One vector is turned by the same rotation once a step. Each row is the vector after some number of steps, and that number follows the row.
The counts run from 0 to 250.
[-16   0 -16  14  -5  22  -6   0  20  -2  -2  -4 -12  11 -14   0   2  11
   1 -13 -10  13   4  10  -2  -7   7  28   3 -12  -9 -26 -19  -4   4]
105
[ -2  10   8  -3  17 -22   7 -28 -20 -14   6   2   5 -29  -9  17  10   0
  -4  10  15  -8  -8  -3   1 -11   5   5   6  -4  17  -3  -1   1   5]
249
[-12   9  -7  22  -4  -5  24 -14  -7  -7  -4   4   2 -34  -4   9  -5   5
 -13  13  -2  11  -9  -3   0 -11 -20  18  -4  -1  16  -6   2  -5  12]
96
[-14  16  -9   6  -4  23   0  -1  13   4   4  -5 -13 -18   7   3   2  13
 -18   1 -18   1 -10  17   5 -17  -1  24   8  -8 -12 -23 -12 -16   0]
108
[  3 -11  -5  19   5  -6  -2  -5  23   5 -10  14  19   4 -18 -24  -5   8
  13 -14  11  14   5 -11 -12  12   7   7  -2   1  20 -18  -1  -8   8]
89
[  6  21  -1  -2   5   0  -1  -7   2  10   4   9  -8 -17  18   2   6  26
  -4   4  -3 -16 -19  15  13 -27 -10  10  16 -16  -4  -6 -16 -12   0]
233
[ -7 -11   7   3   2   3 -17  -5  18 -21  -6 -12  -4 -10  -1  13  -6   5
 -10  -9   6  23   7   2  -6   1  29  24  -8  -1  19 -18  13   0  -5]
45
[ -3  -8   6  21  22  -2   6 -10  18  -6  -5  -3   5 -24   5  -7  -7  14
  -2 -11  17  19   1 -14  -4   7   0   4  14  15  20  -9  16  -8   8]
209
[  0  14   4  -1   6  -4   4 -15 -10   1   8  16  16 -22  -1 -10  12  -2
  -9   2  -7 -20 -26 -11   5 -15   3  12   5  -7   3 -18   4 -31   5]
81
[ -1  -3  15  15   4  -9  -3   0  13 -12   7   4  20  -1 -13  -8   1  -4
   4  -3 -11   6  -2   8 -12   4  36  14  16 -18   6 -29  12  -7   1]
198
[ -7   3   6  15  -6  -9 -10 -14   8   0 -13  -2   1 -19 -14  17 -13  -5
  12  -4  10  23  -2   0  -8  -8   8  11 -10 -29   5 -11  12  27   7]
157
[ -2   2 -18  -6   6  -5 -10 -19  -4  -9   5   9  -2  17 -28  -1  16   6
   5  -5  11 -11   7  -1  -1  -4  13  18  -7  -3  12 -16 -32 -11   3]
133
[  1  12 -11  -2 -11  13 -13  -5   1   8 -11  13 -12 -12  15   1  -5  15
  -6  -9  -3  -7 -18  -3  11 -28 -14  25 -16 -14   4 -10  -2 -19   0]
52
[  8  25 -22   5  14  -5  -3 -17  -8   2   9  26  -1  -4   2 -14   4  15
  15 -12  -1 -23  -9  -2   8 -10   0   2   4 -16   2 -14 -13 -12   4]
24
[  8 -13   7  20  16 -15  -1  -8  13  -8  -9  13  16   1  -4 -16  -4  12
  12 -15  18  10  -1 -18  -6   8  10   7  10   0  25 -10  13 -10  10]
87
[-18   2 -11  11  -5   9  12 -16  -9   0  -9   0 -16 -19  -3  18   3  12
 -10   6   9   6 -11  -5   7 -21 -26  28  -4  -5   6  -4 -13  -6  13]
219
[  0  11   3  -8   4 -12  17 -25  -4  -3  -2   1 -11 -19 -14  -3   7   1
  -4   5  -4 -11 -19   7   2 -35 -22   5   1 -17  -3   2 -17   4  -3]
67
[-10  18  -3   7   0  16   1  -1   8   2   5  -4 -11 -25  14   5   1  17
 -18   5 -14   1 -14  17   8 -19  -2  20  14  -9  -9 -18  -7 -14   0]
109
[  0  20  -8  -1 -10   8  -9  -1   8  16   1   8  -3  -7   8   0   6  21
  -6   4 -12 -12 -15  20   9 -23  -3  17   7 -21  -9 -17 -25 -14  -2]
231
[-16   3 -13  16 -18   9  -1  -8   8  18 -17   5   7 -16 -21  10  -3   2
  -3   8   4  16  -7  -2  -2  -9 -18  24 -16 -10   3 -14 -19  -1  13]
216
[ -2   9  -5 -11   9   0  -2 -21  19  17   2  -5   3 -30 -14  -9   8  15
 -15   9   8  -2  -9   9   3 -11 -10  -6   5  11   1  -9 -32  -9  -7]
122
[  6  -6   2   3  10   0 -21  -6  27  21 -10   3  -2   8  -3  -9   2  26
  19 -17  23   5  -7  -1   1  -7   3   2  18 -13  -3 -10 -18   9   2]
117
[  8  19   3  -2  13  -6   0  -9  -2   3   4   7 -10 -19  22   1   6  30
  -2   2   3 -15 -18  11  13 -25 -10   6  22 -12   1  -1 -10  -8  -1]
234
[ -9   2   0  12  -5  -3 -13 -17   5   2 -15   1  -2 -11 -17  17 -10  -8
  17  -8  10  19  -5  -4  -7 -12   3  13 -12 -31  -1 -12   8  24   8]
158
[ 14  13   5  16   0 -21  -8   1  -5 -12   1  20  17  -5  11   4 -10  14
  11   1   1   1   0   7  -1   0  21  11   1 -27  27 -15  15  -3   3]
142
[  2  -4  18  -6  21 -20  16 -26  -6 -27   4  -9 -15 -11  -9   1  11   4
   0  -2   9  -5 -12   3  -1 -26  -1   9  17 -10   6   3  -1   7  -4]
70
[ -4   9   6  15   2 -11   1 -15  12  -6  -8  -5   3 -35  -5  11 -17  -2
   1   2   2  24  -1   8  -8  -3   7  -1  -5 -18  11 -10  19  24  -1]
155
[ -9   5 -20  18  -8   5   7 -11  16  12  -8  12  16 -14 -25 -19  -8   1
  -4  -1  -4  12  -2  -5  -6   4 -11  10 -14   4  11 -20 -14 -16  10]
92
[ -1  -5  13  -2   9  -3   1  -8  26   8  -7 -14   3 -33   4   0  -1  24
 -21  10  13  18  -5   9   1  -7  -5   2  11  16  15  -2  -9  -4  -5]
1
[ -2  -2   4  -4  14   5   3 -12  26   7  -5 -12  -4 -33   7  -5   1  25
 -21   4  13  12  -7   4   3  -9 -10   3  12  18  10  -3 -12  -8  -5]
0
[  2   9  19   9   7  -1  -5   0   7   3  -3  -4  -5 -24  28  13  -1  24
  -4   2   5   4 -17  11   6 -20   3  13  26 -16  -1  -5  10   0   3]
112
[ -8  -9   5   4   9   3 -11 -11  12 -28  -5 -15 -10 -13  -1  15  -3   6
 -12 -11   9  21   6  -3  -5  -1  23  22  -5   5  19 -15  15  -1  -4]
44
[-13  11 -13  19  -6  -1  24 -14  -2   1  -4   6   5 -35 -10   1  -5   2
 -13  11  -7   9  -8  -3   0 -10 -22  16  -9   2  15  -9  -3 -13  13]
95
